In the rows, 128 means zero.
Each path is a new rotation, seen through one point. The rows after it are directions, each followed by how far the rotation turns it, in degrees per step (0 if it stays put).
Each turn is a multiple of 5 degrees from 10 to 175, or 0.
Each row of a path follows its step; steps can be skipped.
path 1
step 0: [136 122 124 124 130 128 134 132 130 134 125 131 116 118 125 132 134 131
 121 139 134 126 123 123 117 129 115 135 130 131 135 124 125 137 118 120
 130 129]
step 1: [126 121 126 128 127 126 120 124 123 126 128 145 123 138 141 133 128 122
 130 135 123 135 123 131 116 129 124 124 128 123 125 127 121 137 138 126
 124 134]
step 2: [131 122 120 127 127 121 128 130 137 125 134 121 133 143 125 123 124 133
 138 130 126 126 124 118 132 121 137 124 116 120 125 124 123 136 131 120
 120 128]
step 4: [123 126 124 115 124 134 128 125 128 112 127 137 111 130 131 131 126 125
 122 133 133 123 128 136 116 123 123 136 131 128 129 124 123 125 124 129
 121 130]
step 5: [135 128 120 137 126 130 123 126 134 125 136 123 130 137 133 135 117 117
 129 136 122 134 128 124 123 129 124 137 125 124 128 131 133 135 129 122
 111 135]
step 6: [139 127 123 121 135 122 138 129 130 137 123 130 138 133 130 134 121 135
 122 139 139 135 128 122 131 131 130 125 122 126 128 122 122 129 132 115
 130 127]
step 7: [129 117 131 125 125 121 139 117 128 112 124 142 125 116 130 122 127 132
 132 136 129 127 124 122 119 127 131 122 131 133 129 131 122 124 130 123
 127 131]
step 8: [133 124 131 124 124 127 125 118 132 122 141 136 122 138 129 124 125 121
 129 131 122 120 131 137 132 120 127 131 114 134 124 130 130 129 119 126
 118 137]
step 11: [137 128 125 136 133 122 127 121 120 115 136 134 123 125 131 131 126 114
 126 133 128 130 129 126 127 123 122 129 128 129 116 132 122 125 127 120
 135 141]
step 12: [136 124 120 133 127 133 131 128 140 136 138 134 130 125 130 128 126 130
 118 131 129 118 126 129 126 133 138 122 112 124 121 128 123 136 126 127
 126 138]
Directions:
[130 128 129 127 126 129 130 129 124 130 125 129 126 126 130 128 130 133
 128 130 129 127 129 123 127 131 129 130 129 133 128 124 129 127 129 130
 128 127] -> 110
[132 129 125 130 127 129 126 125 126 128 131 127 127 128 128 129 129 128
 131 128 128 126 133 128 129 129 128 123 129 125 126 123 130 127 127 128
 124 126] -> 110
[128 127 126 130 126 126 129 125 125 127 130 132 128 124 124 129 129 130
 125 128 128 122 126 131 130 126 126 131 131 128 128 127 128 129 127 129
 128 131] -> 95
[129 127 130 126 130 132 125 125 128 126 130 129 125 124 130 128 130 125
 127 126 128 127 129 126 125 130 127 128 124 129 131 129 127 128 123 129
 130 130] -> 95
[129 131 126 126 125 127 131 130 127 127 128 125 125 129 128 127 128 127
 125 125 130 129 132 129 126 125 125 130 128 128 131 131 133 127 128 132
 126 127] -> 70
path 2
step 0: [132 126 127 135 126 125 131 112 118 127 115 131 131 133 129 126 126 116
 127 125 131 134 118 133 119 123 128 132 125 130 140 119 124 121 118 125
 114 125]
step 1: [135 129 135 128 122 133 130 135 134 127 121 120 119 132 134 133 120 125
 118 134 132 115 127 135 127 122 126 137 130 146 123 124 128 132 141 132
 130 137]
step 2: [126 116 128 135 127 130 127 139 128 127 139 133 112 121 129 129 128 141
 122 116 130 143 127 128 128 127 131 129 136 128 138 122 128 119 123 126
 124 134]
step 3: [137 132 123 117 141 136 127 121 123 132 130 121 125 136 135 126 121 132
 132 131 139 119 117 128 124 128 121 136 126 124 134 128 134 132 112 117
 132 126]
step 6: [133 140 130 107 130 124 123 132 135 131 134 123 133 124 123 125 132 134
 130 132 133 132 125 135 133 117 128 126 133 127 135 135 115 117 126 123
 135 120]
step 7: [125 121 138 142 130 124 120 113 126 130 137 127 138 142 125 133 136 124
 128 122 125 124 131 140 130 128 122 136 134 116 128 132 123 133 132 126
 127 126]
step 8: [123 135 141 126 125 121 123 129 128 120 114 127 122 129 131 116 124 122
 122 143 127 135 133 141 123 127 126 127 117 126 121 121 129 123 123 131
 119 129]
step 9: [125 131 129 121 125 138 134 133 131 143 130 127 126 129 132 127 129 128
 125 121 115 131 124 134 121 127 125 135 134 136 135 139 119 120 144 126
 119 139]
step 10: [133 123 123 132 133 134 126 134 130 123 133 121 120 142 133 127 133 125
 117 121 130 123 128 139 140 132 148 129 127 117 135 122 128 125 119 127
 124 128]
step 11: [138 126 129 130 134 133 125 116 123 131 119 137 122 128 120 124 118 132
 115 135 133 129 120 131 109 138 121 122 126 127 134 127 125 128 125 132
 136 133]
Directions:
[128 133 128 126 124 128 131 126 129 133 128 127 127 129 129 128 126 129
 130 130 130 125 122 126 129 126 127 128 129 129 129 130 124 129 130 129
 126 126] -> 130
[129 131 127 124 131 127 129 127 125 130 129 128 131 125 132 127 130 130
 132 124 124 127 126 131 126 127 129 127 127 130 130 126 130 126 128 124
 126 127] -> 115
path 3
step 0: [134 124 135 131 118 131 125 125 123 122 134 131 129 125 131 128 127 126
 124 134 121 120 124 123 131 128 143 137 128 124 127 123 135 124 138 121
 135 117]
step 1: [123 122 133 128 131 134 121 134 127 127 131 142 132 135 135 138 120 124
 131 130 130 124 132 124 139 122 120 132 133 120 125 126 119 126 124 124
 121 123]
step 3: [122 126 131 138 129 119 124 141 128 130 128 135 127 128 135 138 122 122
 118 129 130 123 126 133 124 122 120 132 121 120 131 135 118 125 126 122
 125 130]
step 5: [132 124 132 131 133 126 127 131 133 135 132 122 130 129 136 137 125 129
 134 128 121 118 131 135 123 124 126 130 130 114 130 139 120 120 132 122
 130 140]
step 6: [132 126 144 132 122 133 128 123 127 135 121 129 133 134 129 121 124 131
 128 125 114 128 132 132 127 127 131 126 117 118 132 120 132 133 128 136
 130 125]
step 7: [128 126 134 131 127 133 122 126 132 137 129 124 131 126 138 139 127 126
 129 121 130 114 132 138 129 124 134 133 136 128 131 126 124 123 140 121
 132 120]
step 8: [126 131 141 126 127 132 132 121 129 132 130 132 136 135 131 120 122 129
 124 135 124 128 130 123 137 126 121 132 130 117 124 122 122 138 130 127
 136 117]
step 9: [139 128 133 126 121 123 118 136 133 126 132 134 131 121 126 141 124 125
 127 133 130 119 126 132 135 132 137 129 132 122 125 125 125 123 131 121
 135 119]
step 10: [123 128 142 130 125 125 125 137 121 120 133 139 133 129 140 122 127 128
 129 125 125 137 130 123 130 124 122 133 126 120 122 126 124 130 122 122
 126 121]
step 11: [131 119 123 127 118 126 126 137 128 131 137 132 130 120 117 137 128 122
 131 126 122 127 122 131 123 128 130 136 129 116 131 126 126 133 134 118
 123 126]
Directions:
[127 129 126 128 125 132 128 127 122 130 128 128 131 125 124 129 125 127
 130 126 129 127 126 131 131 129 126 125 125 126 126 127 129 129 126 130
 129 128] -> 155
[129 125 127 131 129 127 127 126 130 129 123 121 126 128 130 126 127 129
 131 128 126 126 125 131 125 126 126 126 125 128 129 129 125 130 127 130
 128 129] -> 40
[127 123 127 127 129 131 131 126 126 129 127 128 131 128 128 129 129 129
 130 126 125 126 130 125 127 123 131 129 128 128 131 127 133 126 129 129
 128 131] -> 55
path 4
step 1: [129 124 127 138 130 131 126 127 120 120 129 132 128 124 136 130 132 130
 127 126 125 123 128 115 126 128 118 131 119 133 112 127 125 136 134 117
 118 130]
step 3: [125 116 126 134 129 127 123 120 140 132 128 116 130 132 130 133 140 126
 130 114 125 122 119 123 129 126 119 126 126 129 127 133 127 117 127 123
 132 129]
step 4: [136 121 126 137 129 111 122 124 131 126 136 121 124 132 133 126 123 134
 129 120 127 126 130 130 138 123 126 119 123 132 129 124 132 129 123 115
 122 124]
step 5: [139 121 129 123 135 127 128 126 134 127 123 122 132 124 130 132 123 121
 123 125 128 125 126 124 126 125 140 132 123 136 138 116 129 130 123 111
 127 123]
step 6: [131 120 138 116 132 120 128 128 130 127 123 118 123 118 119 127 129 128
 130 130 129 130 116 126 137 119 134 128 132 138 123 127 120 120 134 124
 125 126]
step 8: [133 141 132 133 139 131 124 134 130 131 132 123 133 124 125 128 121 126
 130 130 132 112 130 113 130 121 132 124 125 130 128 128 120 135 136 126
 134 121]
step 9: [130 128 132 128 130 124 125 132 124 132 117 116 130 123 135 123 120 127
 137 135 129 118 127 132 119 127 134 119 125 124 130 138 116 128 134 129
 127 136]
step 10: [132 136 133 129 125 121 124 121 123 141 124 124 126 120 137 130 136 131
 141 130 126 123 129 120 117 120 128 132 126 118 122 128 134 122 127 125
 129 132]
step 11: [125 132 131 136 127 113 130 129 125 141 130 127 124 129 120 133 122 126
 132 131 128 120 138 128 131 132 135 130 118 118 127 129 134 117 132 124
 133 118]
step 12: [123 122 133 120 130 125 127 135 135 130 129 120 116 126 128 131 115 127
 125 124 127 120 128 128 114 139 125 134 126 114 129 127 130 124 125 122
 133 124]
Directions:
[130 126 129 129 126 128 132 127 128 125 128 126 123 128 130 126 126 132
 131 129 131 128 123 128 128 130 125 128 128 127 127 129 131 131 129 129
 127 131] -> 125
[132 130 126 131 128 128 129 128 125 126 127 132 129 131 126 130 124 127
 128 128 129 125 128 127 128 131 128 128 126 129 127 126 132 130 131 125
 129 124] -> 110
[128 130 129 129 126 130 127 128 128 125 127 123 131 130 129 128 132 128
 127 133 126 126 130 129 129 128 128 127 125 124 125 132 131 129 129 126
 129 129] -> 45
[128 131 129 128 129 129 128 128 132 126 129 129 127 127 128 129 133 130
 128 127 127 125 126 122 127 127 127 132 132 128 123 126 127 128 128 127
 130 126] -> 155
path 5
step 1: [139 124 129 131 127 121 126 138 134 130 133 129 123 121 122 140 119 124
 122 130 123 117 126 121 117 126 127 121 133 128 131 126 133 132 131 130
 126 143]
step 2: [124 124 134 132 131 119 113 126 136 114 127 122 130 120 121 134 132 132
 127 119 120 128 135 128 133 118 128 133 127 123 133 128 131 118 131 122
 135 127]
step 3: [132 130 118 115 128 130 135 121 119 120 128 128 132 125 121 122 135 125
 123 119 124 124 126 130 124 117 145 119 129 124 135 124 122 128 131 126
 131 129]
step 4: [138 124 129 132 131 131 133 122 123 128 139 114 121 131 130 136 129 125
 121 134 129 127 129 133 127 122 127 118 127 132 122 139 127 125 135 133
 137 114]
step 5: [118 122 131 125 130 123 134 122 129 131 138 128 124 129 119 125 128 131
 132 133 129 143 131 130 124 138 136 130 133 135 122 127 123 125 124 112
 133 120]
step 6: [126 133 130 135 118 142 135 127 125 120 126 140 136 145 125 124 123 126
 134 128 122 129 135 133 127 132 131 128 123 131 120 135 124 132 132 128
 120 125]
step 9: [140 135 133 114 129 127 120 132 130 120 123 133 131 129 131 121 124 117
 129 132 131 129 126 115 121 121 123 129 128 134 135 128 120 134 128 130
 121 137]
step 10: [134 135 125 134 125 124 111 126 140 132 144 120 126 130 126 121 135 131
 124 125 131 121 124 129 129 121 117 126 124 126 135 124 129 123 125 135
 127 123]
step 11: [123 122 125 123 135 125 135 126 129 125 126 126 121 131 120 123 125 138
 113 115 128 129 116 122 132 132 124 124 128 131 134 118 117 121 126 124
 126 130]
step 12: [137 135 129 127 122 129 129 129 120 127 119 116 121 143 130 131 126 136
 132 132 120 123 120 121 133 122 138 127 122 132 123 134 128 116 126 125
 126 125]
Directions:
[130 121 129 131 129 131 125 126 127 129 130 130 129 126 130 128 124 131
 128 126 128 127 127 128 127 127 127 127 131 129 128 127 129 128 122 128
 130 126] -> 120
[127 129 130 134 132 125 128 129 130 129 128 128 127 125 127 125 128 127
 128 128 130 130 129 129 130 130 126 128 129 124 128 125 126 124 131 125
 132 127] -> 125
[126 126 127 130 125 130 132 127 130 127 129 124 125 129 127 125 129 128
 130 127 133 128 124 124 126 129 128 127 127 127 126 131 126 127 127 127
 126 124] -> 55
[129 125 130 129 129 127 129 129 127 130 126 125 129 130 128 131 132 126
 127 126 126 127 128 132 125 126 130 125 125 130 130 126 127 124 126 123
 127 126] -> 40
[129 128 126 124 127 130 128 130 124 131 124 127 125 127 130 129 129 128
 125 126 127 127 126 129 131 130 128 127 129 125 125 128 126 128 128 129
 132 125] -> 90
path 6
step 0: [121 128 121 129 124 140 125 126 128 124 134 130 136 117 125 137 122 118
 129 123 120 137 136 119 124 118 123 113 136 127 134 123 122 136 121 131
 134 133]
step 1: [118 119 117 131 128 136 122 133 136 117 129 138 127 126 120 128 125 122
 136 120 132 134 128 136 124 111 125 128 121 133 133 118 129 137 128 133
 127 123]
step 2: [122 129 128 130 124 139 133 129 140 114 131 134 134 126 116 128 119 125
 138 128 123 129 136 134 143 121 124 134 124 139 129 127 135 123 118 126
 131 133]
step 3: [139 125 128 142 119 139 134 121 127 121 134 139 134 124 122 129 128 114
 131 136 133 131 134 137 131 117 131 130 133 133 127 125 128 125 133 118
 129 139]
step 5: [133 136 121 116 124 138 135 128 118 131 135 131 133 128 131 133 111 116
 132 133 123 119 131 136 129 120 122 126 132 139 128 134 135 131 134 132
 122 122]
step 8: [117 116 115 125 123 133 130 127 124 132 126 130 138 127 125 136 123 128
 130 147 122 133 128 127 121 117 130 124 133 128 127 128 116 135 122 128
 118 131]
step 9: [123 118 127 129 129 129 129 136 126 129 133 133 126 134 122 130 126 127
 138 132 123 141 133 126 124 117 129 134 129 142 137 135 120 140 114 138
 135 126]
step 10: [129 120 115 134 131 146 125 130 127 128 130 131 121 129 129 135 126 125
 147 132 117 136 130 132 132 129 127 141 131 138 125 124 129 123 122 128
 131 125]
step 11: [135 130 123 138 117 143 128 137 137 137 120 128 128 132 123 131 125 125
 137 130 127 131 143 125 126 118 135 131 136 131 129 125 128 126 119 114
 130 132]
step 12: [141 124 129 123 125 137 124 133 144 127 129 141 127 134 134 135 125 119
 135 128 123 128 135 132 127 123 140 122 133 137 139 129 122 134 138 122
 130 125]
Directions:
[126 130 127 126 132 125 131 126 126 130 124 128 127 130 126 125 127 126
 128 130 125 129 130 127 128 127 130 126 129 126 126 125 126 127 130 134
 130 128] -> 40
[128 130 127 132 126 127 129 126 125 130 125 125 130 125 129 128 127 125
 129 130 133 128 127 124 126 123 128 126 130 128 126 128 129 129 126 126
 127 130] -> 135
[129 125 131 126 129 129 127 129 131 129 124 132 130 129 127 125 128 130
 128 130 130 128 129 126 134 127 128 127 129 127 125 126 131 125 128 124
 127 128] -> 80
[127 124 128 127 131 129 125 125 124 134 130 126 129 132 127 131 127 130
 125 130 129 129 129 126 127 128 125 128 125 129 128 130 128 127 126 128
 127 128] -> 35
path 7
step 1: [126 136 129 132 124 121 133 134 130 129 127 130 131 126 137 125 139 128
 130 129 125 137 125 126 128 129 128 125 126 129 126 122 143 129 134 120
 113 137]
step 2: [122 128 119 122 130 128 123 140 129 129 130 122 129 130 132 129 131 135
 122 127 129 120 127 120 139 137 131 134 119 121 125 131 139 126 120 124
 135 129]
step 3: [131 126 134 123 123 118 131 135 136 131 128 129 133 133 126 134 125 129
 121 119 123 123 123 131 129 132 121 120 138 132 129 118 130 139 117 123
 129 131]
step 4: [134 131 128 130 114 132 128 131 124 135 118 136 132 128 128 122 128 140
 118 126 124 129 127 117 124 126 125 136 133 118 128 125 127 126 130 125
 129 123]
step 7: [127 129 129 134 130 120 126 133 121 131 125 127 121 127 123 132 117 129
 128 121 122 128 125 133 128 130 128 134 124 129 126 129 123 135 130 111
 144 131]
step 8: [136 128 128 123 129 121 129 126 128 133 130 127 131 131 129 124 131 129
 119 127 122 125 133 126 117 113 129 140 138 138 126 133 121 128 122 125
 127 133]
step 9: [121 139 130 141 123 129 143 134 127 130 120 125 123 129 125 128 136 125
 127 136 132 132 125 119 124 122 125 131 123 138 130 129 127 127 132 122
 131 128]
step 10: [126 138 120 115 131 135 124 130 131 126 136 128 128 133 127 129 132 114
 127 128 127 135 130 121 125 133 129 132 122 128 134 139 131 133 124 119
 133 134]
step 11: [130 129 124 127 135 118 135 127 125 126 126 125 121 121 129 125 137 129
 125 117 133 135 131 129 129 128 128 122 128 130 137 117 129 134 118 115
 126 132]
step 12: [131 129 125 126 136 133 130 141 119 129 134 134 130 126 130 121 131 132
 120 135 117 121 120 123 129 121 124 135 124 121 127 122 126 130 127 120
 125 133]
Directions:
[126 131 127 123 131 126 126 126 130 131 131 126 132 129 127 127 125 129
 131 129 125 127 128 126 127 131 130 130 127 131 128 126 125 128 127 129
 130 127] -> 140
[130 130 128 129 125 128 127 130 131 127 129 128 127 126 126 127 124 124
 125 129 128 127 128 129 127 131 128 123 128 128 132 130 130 128 126 130
 134 128] -> 100
[132 129 129 127 130 131 125 126 129 128 128 132 126 126 125 127 130 131
 131 129 126 131 130 129 130 129 127 126 125 128 134 127 128 125 128 125
 127 129] -> 65
[132 122 123 127 128 126 128 127 128 128 129 126 130 127 127 131 133 129
 127 127 129 128 130 128 128 130 130 126 128 129 127 133 126 125 128 126
 130 128] -> 130
[129 127 130 127 127 128 124 127 132 125 130 129 128 128 129 129 130 127
 127 130 126 133 128 131 129 127 129 129 132 132 126 128 128 132 124 129
 127 128] -> 145
